Named moves come first, each a turn or a mirror and shown by rows before and after it. Which of them, in which order, take the first row of each pair that follows to the second? Write the first one first, as in the answered first pair.
rab:
[  4  19 -27   6  12 -10  19   4  -9]  ->  [-11  -2  19  21  -8  16  16  13   9]
[ 16  -4  12 -13  12   5 -18 -40  -2]  ->  [ 14  -6  18 -11   9   8 -18 -39   0]
[-13 -32  34  -1 -14   3  -9   6  28]  ->  [ 10   1 -35 -24  14 -36  -5  -8   2]
gatif:
[ 20 -23   7 -15  -1  -7 -30 -11   7]  ->  [ 24   8  10   9   9  32  18  -6 -11]
[ -9   8  -7   8  17 -11  32  -4  -1]  ->  [-11 -10 -10  -7  12 -33   5  -7   9]
[47  9 26 17  9 44 13 -3  0]  ->  [ 43 -27  22 -12  -3   0 -43  -9  22]
zuped:
[  8   7   6  16 -10  10   2   2   0]  ->  [ 4 14 -7 15 -6  0  6  1 -3]
[-23 -11  26  12  -2 -10 -31   0  12]  ->  [-10   9 -16  -2  16 -33 -28  -9  -5]
[-14  20 -18  11   8   1  19  19   5]  ->  [33  1 -4 -2 12 23 -1  3  0]
[-14   8  -5   5  -3 -12   4   9   2]  ->  [20  0 -2 -7  3 -1 -8 -3 -3]

Each pair is two moves apart.
[ -3  -2  -6 -14  -3  -6   5  -3  -3]  ->  [  2  -5  -2 -16  -2  -2   3  -6  -4]	zuped, rab
[ 30  -5 -32 -31  19 -26 -21 -17 -20]  ->  [ -2 -14  46  19  -7  45  16   6  -5]	gatif, zuped
[-10  14  -4   9  -9  -6   8  17  -2]  ->  [21 -1 11  1 -9 12 -6  7 -3]	zuped, rab
[ 13  -8  -5 -13   9  -2 -17  -8  -3]  ->  [-12   3 -17  -7   9 -17  -6   0  -1]	zuped, rab
[ 12  20 -15 -17   7   4  -8 -23 -19]  ->  [ -2  -4  28  -4 -13  25 -15 -14  -1]	gatif, rab
[ -6 -15  23  14  -3  25   4   7   3]  ->  [  8  -2 -28 -12  16 -18  -9  -6  -9]	gatif, rab
[ 24  11 -12  -4  13  10   5  -6 -14]  ->  [-17  18  -7  13   4   3  20   8  -5]	rab, zuped
[ 21  19 -28 -11  14  -9  -7 -22 -26]  ->  [-31  29 -23   9   4 -17  13  -3 -16]	rab, zuped
[ -9   3  -6  -8   2 -13  -1   2   3]  ->  [14  0  5 -7  3  9  0 -4 -2]	gatif, zuped
[-29  19 -35   5  -3 -38  13  12   5]  ->  [53 -2  7  1  4 33  5 -8 -8]	zuped, gatif
[-13  24 -30   4   2 -28  20   0 -20]  ->  [-34 -15  29  17 -27  -7   0  11   9]	gatif, rab
[  4 -10   8 -25  -6 -21 -27 -13  18]  ->  [-18   0  -1 -20  -7 -33 -18  -5  19]	zuped, rab
[ 20 -12  19 -17  -3  -2 -17   1  17]  ->  [-22   8  -1  -7  -3 -26   2  13  17]	zuped, rab
[ 11 -14  20 -14  17 -20 -24  -5  -8]  ->  [-23  11  25  15  14  -5  17  11 -12]	zuped, gatif
[  0  14 -24  -2  18   2  10   2 -16]  ->  [  9 -22  16  -6   2  16 -18   1   0]	zuped, gatif
[-21  16  17  31  -8  18  39  16   5]  ->  [ 33  -5 -27 -25   8 -33 -22 -12  -1]	zuped, gatif
[ 7 -2  2 -6  5 15  8 -3 -4]  ->  [-12 -11   1 -10  -2  -5  -5  -1   6]	zuped, gatif
[-13   4  -8  -3  -5 -15  -1   2   5]  ->  [ 12  -9   4  -9  -6   0 -12  -6   4]	zuped, rab
[ -3  -2 -18  -9   3 -21 -10   0  -3]  ->  [ 7 -1 12  9  0 22 10  3 -6]	zuped, gatif
[  3   8   8   0 -14  17  -3  -2   5]  ->  [14 11  0 -5 -9 14 -5 -6  0]	zuped, zuped
[-23 -12   4  -6 -10 -24 -22   5  18]  ->  [-14  28 -11  13   8   5  27   7  -7]	gatif, rab
[-22  18  -5   7   1   0  23   3  -3]  ->  [ 21  -2  16  -4   2  25   4 -10  -4]	zuped, rab
[-23  17 -16  10   5 -15   3  10  -4]  ->  [ 26  -7   9  -2   5  14 -21  -6  -7]	zuped, rab
[-14  -4 -20 -13  -6 -36 -12   3   2]  ->  [ 17   9  10   9   0  31  25   2 -14]	zuped, gatif
[-19 -24  32  26  -5  10 -15  -6  16]  ->  [  3  17 -35   9  26 -19   1 -18 -15]	gatif, rab
[ -2  14  -1  10  15   0  11  10 -10]  ->  [ 11  11  -1   6  17   4   6   5 -13]	rab, zuped
[ -1 -18  -6 -15   2 -12 -15  -8   3]  ->  [-19 -14  -6  -9  -2 -16  -9  -2   6]	rab, zuped
[ 0 10 -5 16 -4  9 11  7  0]  ->  [ 13  -6  -9  -1  -5  -7 -16  -2   5]	zuped, gatif
[ 18 -14  11  -4  -8  10  -6 -11   1]  ->  [-18  -8  14   8 -16   1   5   1   9]	rab, zuped
[-30  -6   9  12 -10 -11   4   4  15]  ->  [ 28 -16   4 -10   2   1 -16 -16   4]	rab, zuped
[  6 -14  21  22 -13   5  -2  -9  14]  ->  [-15  -3  10  27 -12  -7  10  -2  14]	zuped, rab
[ 18 -26  11 -13 -11  -9 -40  -6  12]  ->  [ 28  25  -8  12  12  27  21  -4 -20]	gatif, rab
[-18 -14 -21 -17  -9 -50 -24   7  23]  ->  [-22  20  10  29  -5  23  46  22   6]	rab, gatif
[-28   2  -5   2 -12 -23  -4  10  13]  ->  [ 26  -8 -10 -18  -1 -12 -23  -8   1]	rab, zuped
[-15 -16  18   0 -29  -4 -15   5  12]  ->  [  1  27 -24   2  -4  -2  21   0 -16]	rab, gatif
[ 10   9   6  13  -2  22  15  -5 -15]  ->  [  1  10   7  16  -5  21  17  -2 -12]	rab, zuped
[ 27   0  -9 -12  10  -4 -14 -10  -7]  ->  [-28  11  -5   8  -2 -16   6  10   3]	rab, zuped
[  0   9 -19   3   3 -34 -22   9   3]  ->  [  5  10 -21   2   5 -33 -23   7   2]	rab, zuped
[-22  10  -3  18 -11   7  28  17   8]  ->  [-20  -7 -19  -6 -12 -30  -6  10  15]	gatif, rab
[ 24   4   0   2   3  15   8 -20  -8]  ->  [-17  11   5  18  -5   7  23  -5   1]	rab, zuped
[-14  -5   2  -1  -3 -19 -15   2   6]  ->  [ -7 -10  10  -1  -5 -13 -18   1   8]	zuped, zuped
[  0  11 -29  -5   6  -9   3   2 -13]  ->  [-15 -16  16   7 -15  11  -7  10   6]	rab, gatif
[  2 -34   7 -15 -19 -26 -40  -6   6]  ->  [ 11  23  -1  21   3  28  38   0 -29]	rab, gatif
[-11  -6 -10 -21  -9 -38  -5   3   7]  ->  [  5  -7 -12 -27  -4 -35 -10  -2   3]	rab, zuped
[-34  18 -17  13  13  -5  -3  23  13]  ->  [ 23 -11  11  -2  14  28 -29   6  12]	zuped, rab
[-11 -27  41   9 -17  26 -19   6   4]  ->  [-25  27 -37   4  11 -19  13   5 -23]	gatif, zuped
[11 -5  4  0 -1  1 -6 -4 -2]  ->  [-7  4  3  8 -3 -2  7  3 -3]	gatif, zuped
[ 25 -26  16 -17  -4   9 -36  -7   7]  ->  [-44   6 -16   0  -5 -29  -5  13   9]	zuped, rab
[-33  -7 -15 -13   1 -19 -12  19 -14]  ->  [  7 -28   6 -23   1   6 -30   7 -15]	zuped, rab
[-14   4   4   6  -4  -6   0   6   6]  ->  [ 15  -1   2  -5   3   0 -10  -4   0]	rab, zuped
[-11  -6   6   3  -5 -16 -23   2 -13]  ->  [ -3  13   4  14   3   6   5   2 -27]	zuped, gatif
[ -7  -3  23   2 -22  18 -16   8   8]  ->  [  8  25 -26 -13   0  -6  -7  -1 -14]	gatif, rab
[ 1 -1  8  8  3 38 18 -8 -2]  ->  [-15 -16 -18 -17  -1 -17 -18 -11  10]	zuped, gatif
[-11  11  -1  18   3  -4  24  11   2]  ->  [ 32  -8  -6  -7   8 -11  -9  -6   1]	zuped, gatif
[ 11  -7   6  -3   4   6 -16  -6  -1]  ->  [-18   7  -8   4   4 -12  -4   2   0]	zuped, rab
[ 11  12 -51 -19  -2 -27  -3  -4  -4]  ->  [-11 -10  26  19 -29  33  16  13  17]	gatif, rab
[19 -6  9 -9 -2  2 -2 -7 -4]  ->  [ 15   4  -7 -10   4  -9   2  -6  -7]	zuped, zuped
[ -3   8 -19  -1  17  17  21 -12  11]  ->  [-13   6 -11   4  13  18  24  -8  15]	zuped, zuped
[ -9  24 -44  -9  13 -36   7  -7 -11]  ->  [-53  14  -9  13  -8 -26  15  10   9]	zuped, zuped
[  7  -1   0  28  -1  35  28   7 -21]  ->  [ 10 -31 -22  -9  -6 -24 -30  -5  -5]	rab, gatif
[ 31  -4   7 -12   0  11  -6  -9   0]  ->  [-16  19 -17  -1   0 -16  15   5   1]	zuped, rab
[ -7  -3  -3  -7  -9 -22 -12  -1   8]  ->  [ 7 14  3  8  0 13 19 -1 -6]	zuped, gatif
[ 10  -5   8  11 -10  14   8  -6  -6]  ->  [ 18   1  -4   6  -4  10   8 -11 -11]	zuped, zuped
[-28 -16  28   0 -16 -10 -18  13  20]  ->  [ 16  31 -26  -8  21  -6  16  -2 -19]	gatif, zuped
[ 21  -9  -1 -23   2  -5 -26 -14   1]  ->  [-37   3   2  -2 -10 -19  -5   6  12]	rab, zuped
[ 3 -2 21  7  9 15  0  8 -2]  ->  [-14   7  12  11   9   4  10  13  -3]	zuped, rab
[ -1  11  13   4  -2  11  17  16 -25]  ->  [ -1  -9   2 -17  -5 -23 -18  10 -15]	rab, gatif
[-19  -3 -16   4  -6 -18  -5   9   2]  ->  [ 26  -4  -8  -2   3  12  -5  -4 -11]	gatif, zuped
[  6  21  -8   9  13   9  22   3 -15]  ->  [ 21  14  -3   5  14  16  15  -3 -15]	zuped, rab
[ 10  12   8  14  -8  39  15   0 -24]  ->  [ 10 -17  -8 -19 -14 -13 -38 -10  -7]	gatif, rab
